x =
[[122 125 135 124 130 126 141]
 [129 123 123 130 131 132 122]
 [134 133 112 130 132 139 120]
 [129 111 133 127 129 118 120]
 [123 132 124 132 140 138 133]
 [140 126 129 134 130 130 124]
 [130 137 141 140 130 136 135]
 [127 107 120 102 125 116 125]
 [120 138 112 141 136 139 130]]
x[0,0] -> 122
x[6,4] -> 130
x[4,3] -> 132
x[1,4] -> 131
x[4,4] -> 140
x[1,6] -> 122
x[3,5] -> 118
x[6,6] -> 135
x[3] -> [129, 111, 133, 127, 129, 118, 120]
x[7,6] -> 125
x[:, 4] -> [130, 131, 132, 129, 140, 130, 130, 125, 136]
x[:, 2] -> [135, 123, 112, 133, 124, 129, 141, 120, 112]
x[1,5] -> 132
x[0,4] -> 130
x[0,5] -> 126
x[0,6] -> 141
x[6,3] -> 140
x[6,2] -> 141
x[:, 5] -> [126, 132, 139, 118, 138, 130, 136, 116, 139]
x[7,3] -> 102
x[:, 1] -> [125, 123, 133, 111, 132, 126, 137, 107, 138]
x[8] -> [120, 138, 112, 141, 136, 139, 130]
x[0,1] -> 125
x[7,4] -> 125

m =
[[130 131 133 130]
 [129 150 132 115]
 [119 132 136 145]
 [141 123 114 116]]
m[0][0]: 130
m[3][1]: 123
m[1][1]: 150
m[3][2]: 114
m[1]: [129, 150, 132, 115]
m[3][3]: 116

M = [146 143 109 147 150]
M[-5]: 146
M[2]: 109
M[1]: 143

a =
[[106 152 152 151 104 105 104]
 [106 152 152 151 104 105 104]
 [149 103 104 105 152 151 153]
 [106 152 152 151 104 105 104]
 [151 103 104 105 152 151 153]
 [151 103 104 105 152 151 153]
 [106 152 152 151 104 105 104]
 [105 152 152 151 104 105 103]
 [105 152 152 151 104 105 104]]
a[0][0] => 106
a[6][0] => 106
a[5][3] => 105
a[:, 3] => [151, 151, 105, 151, 105, 105, 151, 151, 151]
a[3][4] => 104
a[:, 6] => [104, 104, 153, 104, 153, 153, 104, 103, 104]
a[:, 0] => [106, 106, 149, 106, 151, 151, 106, 105, 105]
a[5][5] => 151
a[1][0] => 106
a[0][6] => 104
a[2][6] => 153
a[5] => [151, 103, 104, 105, 152, 151, 153]
a[7][0] => 105
a[6] => [106, 152, 152, 151, 104, 105, 104]
a[7][4] => 104
a[3][0] => 106
a[:, 5] => [105, 105, 151, 105, 151, 151, 105, 105, 105]
a[8][6] => 104
a[1][6] => 104
a[0][1] => 152
a[7][6] => 103
a[1] => [106, 152, 152, 151, 104, 105, 104]
a[6][5] => 105
a[8][3] => 151
a[4][1] => 103

grid =
[[149 117 113 129 143 128 121 136 133 146]
 [110 142 146 131 116 131 138 123 126 113]
 [149 117 113 129 143 128 121 136 133 146]
 [150 117 112 129 144 128 121 136 133 147]
 [110 142 147 131 116 131 139 123 126 113]
 [109 142 147 131 116 131 139 123 126 113]
 [109 143 147 131 116 131 139 123 126 113]
 [150 117 112 129 143 128 121 136 133 146]
 [150 117 112 129 144 128 121 136 133 147]]
grid[0][0] = 149
grid[:, 2] = [113, 146, 113, 112, 147, 147, 147, 112, 112]
grid[7][7] = 136
grid[5][5] = 131
grid[:, 8] = [133, 126, 133, 133, 126, 126, 126, 133, 133]
grid[0][9] = 146
grid[8] = [150, 117, 112, 129, 144, 128, 121, 136, 133, 147]
grid[4][0] = 110
grid[3] = [150, 117, 112, 129, 144, 128, 121, 136, 133, 147]
grid[3][9] = 147
grid[:, 0] = [149, 110, 149, 150, 110, 109, 109, 150, 150]
grid[4] = [110, 142, 147, 131, 116, 131, 139, 123, 126, 113]
grid[7][5] = 128
grid[8][8] = 133
grid[2][0] = 149
grid[6][5] = 131
grid[6][9] = 113
grid[8][9] = 147
grid[8][0] = 150
grid[7][2] = 112
grid[3][4] = 144
grid[7][6] = 121
grid[5][9] = 113
grid[1] = [110, 142, 146, 131, 116, 131, 138, 123, 126, 113]
grid[1][4] = 116
grid[8][1] = 117
grid[3][7] = 136
grid[2][3] = 129

B = 121  116  128  115  136  135  120  126  125  105  143  127  132  148
B[-14]	121
B[2]	128
B[-4]	143
B[9]	105

arr =
[[100 100 156 156 101 156 100 155]
 [128 128 128 128 128 128 128 128]]
arr[-2, -8] => 100
arr[0] => [100, 100, 156, 156, 101, 156, 100, 155]
arr[-1, -6] => 128
arr[-1, -3] => 128
arr[1, -4] => 128
arr[:, -8] => [100, 128]
arr[-1, -5] => 128

X =
[[124 118 112 133 129 129 145 135]
 [124 131 130 116 119 129 117 119]
 [139 132 124 142 146 138 126 121]
 [135 128 123 141 138 135 139 137]
 [137 114 141 131 134 146 126 151]]
Indices start at 0.
(0, 0) = 124
(2, 3) = 142
(0, 7) = 135
(2, 5) = 138
(1, 6) = 117
(3, 5) = 135
(0, 6) = 145
(0, 2) = 112
(0, 3) = 133
(0, 5) = 129
(1, 1) = 131
(4, 2) = 141
(3, 2) = 123
(4, 1) = 114

W =
[[136 121 131 130 135 137 129 126 120 135 132 124]
 [127 131 129 132 128 126 126 129 133 125 125 129]
 [138 119 131 130 137 140 129 125 117 138 134 123]
 [123 132 126 127 124 122 128 129 134 123 125 131]
 [120 135 126 127 122 118 127 131 138 121 123 132]
 [138 118 129 128 134 141 130 124 113 139 134 122]
 [137 119 128 126 132 140 130 124 113 138 134 123]
 [131 129 132 135 132 131 127 131 130 131 125 125]
 [125 132 128 129 126 124 127 130 133 125 125 129]
 [141 114 127 123 132 144 131 121 105 142 138 122]]
Rows and columns are counted from 0.
row 0 col 0	136
row 9 col 6	131
row 1 col 3	132
row 1 col 10	125
row 9 col 2	127
row 4 col 3	127
row 0 col 1	121
row 4 col 6	127
row 1 col 6	126
row 1 col 4	128
row 6 col 1	119
row 0 col 10	132
row 7 col 5	131
row 2 col 2	131
row 2 col 3	130
row 8 col 5	124
row 7 col 10	125
row 7 col 6	127
row 4 col 5	118
row 3 col 0	123
row 8 col 0	125
row 0 col 7	126
row 8 col 1	132
row 0 col 11	124
row 3 col 8	134
row 2 col 11	123
row 0 col 3	130
row 1 col 1	131
row 7 col 0	131
row 6 col 10	134

data = [128 122 135 137 101 126 144]
data[0] -> 128
data[6] -> 144
data[2] -> 135

A =
[[124 123 119 111 128 127 105 133 127 147 129 118 122 106 130 137]
 [136 137 141 149 132 133 156 126 133 112 131 142 138 155 130 122]
 [124 123 119 111 128 127 105 134 127 148 129 118 122 105 130 138]
 [135 137 141 148 132 133 155 126 133 112 131 142 138 154 130 123]
 [135 137 141 149 132 133 155 126 133 112 131 142 138 154 130 123]
 [136 137 141 149 132 133 155 126 133 112 131 142 138 155 130 123]]
Indices start at 0.
(0, 0): 124
(1, 10): 131
(0, 9): 147
(2, 7): 134
(3, 10): 131
(4, 6): 155
(1, 13): 155
(2, 10): 129
(2, 2): 119
(1, 14): 130
(5, 9): 112
(2, 5): 127
(5, 7): 126
(3, 11): 142
(5, 15): 123
(1, 15): 122
(4, 15): 123
(0, 10): 129
(1, 6): 156
(3, 3): 148
(1, 12): 138
(1, 2): 141
(3, 9): 112
(5, 3): 149
(1, 3): 149
(0, 7): 133
(1, 1): 137
(0, 8): 127
(0, 4): 128
(4, 0): 135
(4, 9): 112
